[112 112 119  86 112  71] : gav
[116 129 129 127 120 129] : Tani
[129  97  80 107 137 169] : karaf
[107  97  80 107 111 112] : Tapot
dup gav:   [112]
dup Tani:   [129]
dup Tapot:   [107]

[ 78 162 143 113 143 104 113  99 152 137 107  68 172 110  96 140 110  84
 156 168 142 139 134 127 108 117 124 132 147 116 118 124 100 110  82 119
 110  83 124 104 139 162 138 103 130 107 122 128] : kat
[ 78 162 143 113 143 104 113  99 152 137 107  68 172 123  96 140 110  84
 156 168 142 139 134 127 126 125 128 128 122 130 127 122 125  99 113 125
 124 102 136 121 130 138 125 115 122 118 124 136] : Tani
[106 137 120 111 143 112 119 125 147 133 117  96 146 129 106 132 111 104
 139 145 145 136 130 125 115 121 131 134 137 124 108 121 129 117  91 117
 122  90 132 114 130 136 121 119 114 128 127 130] : Nuf
[124 130 106  85 129 105  85 118 177 134 132  85 172 138 106 131 133 110
 171 147 165 139 125 108 144 124 133 135 141 128  94 106 153  80  78 114
  85  61 148 108 160 110 111 110 126 115  85 132] : fatis
[ 78 162 143 113  97 104 113  99 152 137 107  68 172 123  96 140 110  84
 156 168 142 139 134 127 108 117 124 132 147 116 118 124 100 110  82 119
 132  83 124 104 139 162 138 103 130 107 122 128] : karaf
[122 130 106  93 129 105  85 150 177 134 132  85 172 138 106 131 133 128
 171 147 165 128 125 108 144 124 133 135 141 128  94 106 153  80  78 114
 108  61 148 108 160 147 111 110 126 115 145 132] : gav
q: [ 78 162 143 113 143 104 113  99 152 137 107  68 172 123  96 140 110  84
 156 168 142 139 134 127 126 125 128 128 122 130 127 122 125  99 113 125
 124 102 136 121 130 138 125 115 122 118 124 136]  Tani
q: [ 78 162 143 113  97 104 113  99 152 137 107  68 172 123  96 140 110  84
 156 168 142 139 134 127 108 117 124 132 147 116 118 124 100 110  82 119
 132  83 124 104 139 162 138 103 130 107 122 128]  karaf
q: [106 137 120 111 143 112 119 125 147 133 117  96 146 129 106 132 111 104
 139 145 145 136 130 125 115 121 131 134 137 124 108 121 129 117  91 117
 122  90 132 114 130 136 121 119 114 128 127 130]  Nuf
q: [122 130 106  93 129 105  85 150 177 134 132  85 172 138 106 131 133 128
 171 147 165 128 125 108 144 124 133 135 141 128  94 106 153  80  78 114
 108  61 148 108 160 147 111 110 126 115 145 132]  gav

[137 127 119 118 120 129 130 123 122 135] : gur
[143 126 113 102 143 142 127 124 115 137] : kat
[163 131 109 116 133 150 126 110  97 139] : Tapot
[145 119 132 125 125 152 125 110 113 126] : tanez
[101 110 147 138 124 104 128 154 154 111] : fatis
[101 154 147 138 124 104 154 154 154 132] : Tani
[101 123 144 153 125 117 123 149 149 124] : gav
[153 150 104 117 125 149 126  87  98 128] : pagib
[174 162 102 123 116 149 126 126  76 139] : Nuf
[114 129 130 128 129 120 114 155 142 129] : Viru
[103 131 162 155 109 107 107 160 163 140] : karaf
dup Tani:   [154]
dup karaf:   [107]
dup kat:   [143]
dup tanez:   [125]
dup Nuf:   [126]
q: [163 131 109 116 133 150 126 110  97 139]  Tapot

[107 121 132 117 142 112 125 133 133 133 144  84  74 151 111 120 101 160
 139 113 113 149 127  72 125 131  99 173 124 125 134 123 158 144 146 116
 130 148 119 149 167 135 158 132 111 126  98] = fatis
[132 151 120 150 153 107 128 129  87 126 110  87  94 132 174 141 111 134
 158 110 127 118 118  97  86 145  94 143 136 115 114 148 104 143 114  85
 114 137  99  96 157 125 153 117 118 140 128] = nafiv
[123  99 155  99  92 134 119 137 174 124 110 117 124 143  92 136 149 164
 134 140 112 120 114  91 173 133 140 102 142 139 153  90 151 155 151 122
 146 136 102 160 152 116 119 143 120 114 127] = Viru
[115 128 106 125 154 129 139 119 124 129 189 126 119 124  96 107  97 100
 104 109 136 172 150 134 137 106 130 174 105 139 122 131 164 101 143 175
 141 158 162 149 109 142 133 121 136 127 105] = gav
[145 134 120 139 124 142 129 119 121 126 106 177 180 113 149 135 159  97
 123 136 135 100 134 181 128 121 154  75 130 123 117 134  86 106 107 144
 123  94 139 103  86 119 104 123 146 127 161] = gur
[113 132 117 122 149 128 136 124 121 128 188 127 110 130 103 103  93 107
  97 121 141 162 149 147 136 100 134 173 101 140 121 125 174 102 137 170
 134 160 160 160 111 148 135 125 135 128 107] = Tani
[142 151 102 147 172 122 141 112  82 127 147 140 145 121 167 123  97  82
 120 114 153 141 150 163  90 124  93 148 126 114 116 147 101 148 112  83
 112 132 112  91 159 132 151 123 107 140 125] = tanez
[140 156 101 162 172 123 148 111  81 130 151 133 141 120 168 131  97  92
 125 115 149 145 160 164  95 115 115 147 117 114 113 163 101 105 100 135
 113 130 145  95  99 133 140 109 136 149 142] = kat
[142 151 102 147 172 122 141 112  82 127 147 140 145 121 167 123  97  82
 120 114 153 141 150 163  90 124 110 149 115 115 104 163 102  98 105 140
 116 127 148 102  96 138 139 113 138 146 133] = karaf
[142 151 102 147 172 122 141 112  82 127 147 140 145 121 167 123  97  82
 120 114 153 141 150 163  90 124  93 148 126 114 116 147 101 148 112  83
 112 132 112  91 159 132 151 123 107 140 135] = pagib
[138 134 153 132  95 134 118 138 134 119  75 130 148 136 150 146 158 149
 156 137 113  87 107 115 124 161 123  81 142 121 132 132  92 158 106  89
 123  98 158 103 154 111 115 132 124 122 158] = Nuf
[116 127 115 116 151 130 139 125 113 135 194 128 114 122 103 109  92  98
  93 113 143 176 147 147 130 107 129 165 109 140 112 123 172  95 147 172
 132 154 163 152 109 151 139 118 135 135 104] = Tapot
q: [107 121 132 117 142 112 125 133 133 133 144  84  74 151 111 120 101 160
 139 113 113 149 127  72 125 131  99 173 124 125 134 123 158 144 146 116
 130 148 119 149 167 135 158 132 111 126  98]  fatis
q: [132 151 120 150 153 107 128 129  87 126 110  87  94 132 174 141 111 134
 158 110 127 118 118  97  86 145  94 143 136 115 114 148 104 143 114  85
 114 137  99  96 157 125 153 117 118 140 128]  nafiv

[ 81  75 168 173  81  81  79 127 142 119 142 175 116 139  81 169  73 138
  74  73] -> karaf
[155  59 176 157  75 131 140 188  82 181  60 106 157 148  84  84 135 133
 102 176] -> kat
[155  59 176 157  75 117 140 188  82 181  60 106 157 140  84  84 135 133
 102 176] -> pagib
[123 112 175 124 142  84  99 164  78 179  96  99 106 184 107  94 191 170
  87  64] -> Nuf
q: [155  59 176 157  75 117 140 188  82 181  60 106 157 140  84  84 135 133
 102 176]  pagib
dup Nuf:   [99]

[183 153 178 196 178]  gur
[104 150 119 139 124]  kat
[191 167 103 117 120]  karaf
[136 103 156 146 132]  gav
[104 150 112 160 139]  tanez
[125 105 125 164 125]  Nuf
dup Nuf:   [125]
dup gur:   [178]

[141 133 124 133 130 128 128 132 130 135 124 127 126 141 130 116 126 128
 127 109 124 148 139 125 105 130 113 169 122 133 138 116 121 136 130 139] : karaf
[141 133 124 133 130 128 128 132 122 135 124 129 126 141 128 192 126 128
 127 109 124 148 139 125 132 130 113 132 122 133 138 116 121 136 130 103] : Tani
[131 113 129 129 125 114 130 134 119 136 128 129 139 136 128 109 114 126
 137 117 113 125 133 124 153 145 126 149 122 123 150 129 127 111 129 111] : tanez
[109 133 124 133 130 128 128 129 109 129 124 129 126 141 128 192 126 128
 127 109 124 148 139 125 105 130 113 109 122 133 138 116 121 136 130 103] : Nuf
[129 118 126 124 149 119 124 122 129 127 130 122 127 125 132 112 121 128
 116 127 136 126 125 131 112 127 135 126 134 131 120 126 123 122 129 133] : pagib
q: [131 113 129 129 125 114 130 134 119 136 128 129 139 136 128 109 114 126
 137 117 113 125 133 124 153 145 126 149 122 123 150 129 127 111 129 111]  tanez
q: [109 133 124 133 130 128 128 129 109 129 124 129 126 141 128 192 126 128
 127 109 124 148 139 125 105 130 113 109 122 133 138 116 121 136 130 103]  Nuf
q: [141 133 124 133 130 128 128 132 122 135 124 129 126 141 128 192 126 128
 127 109 124 148 139 125 132 130 113 132 122 133 138 116 121 136 130 103]  Tani
q: [141 133 124 133 130 128 128 132 130 135 124 127 126 141 130 116 126 128
 127 109 124 148 139 125 105 130 113 169 122 133 138 116 121 136 130 139]  karaf

[142 177  92 124 121 152 142 130 141 112 136] = Tapot
[136 135 129 135 128 113  95 119 113 144 111] = fatis
[172 124 100 132 140 118 145 138 113 114 141] = gur
[157  80  80 127 136 118  80  80 140 133 132] = Viru
dup Tapot:   [142]
dup Viru:   [80]
q: [142 177  92 124 121 152 142 130 141 112 136]  Tapot
q: [172 124 100 132 140 118 145 138 113 114 141]  gur
q: [157  80  80 127 136 118  80  80 140 133 132]  Viru

[141 140 133  73 133 140  73]  Tapot
[110 125 151 115 138 140 117]  fatis
[110 110  87 110 138 138 117]  karaf
q: [110 125 151 115 138 140 117]  fatis
q: [110 110  87 110 138 138 117]  karaf
q: [141 140 133  73 133 140  73]  Tapot

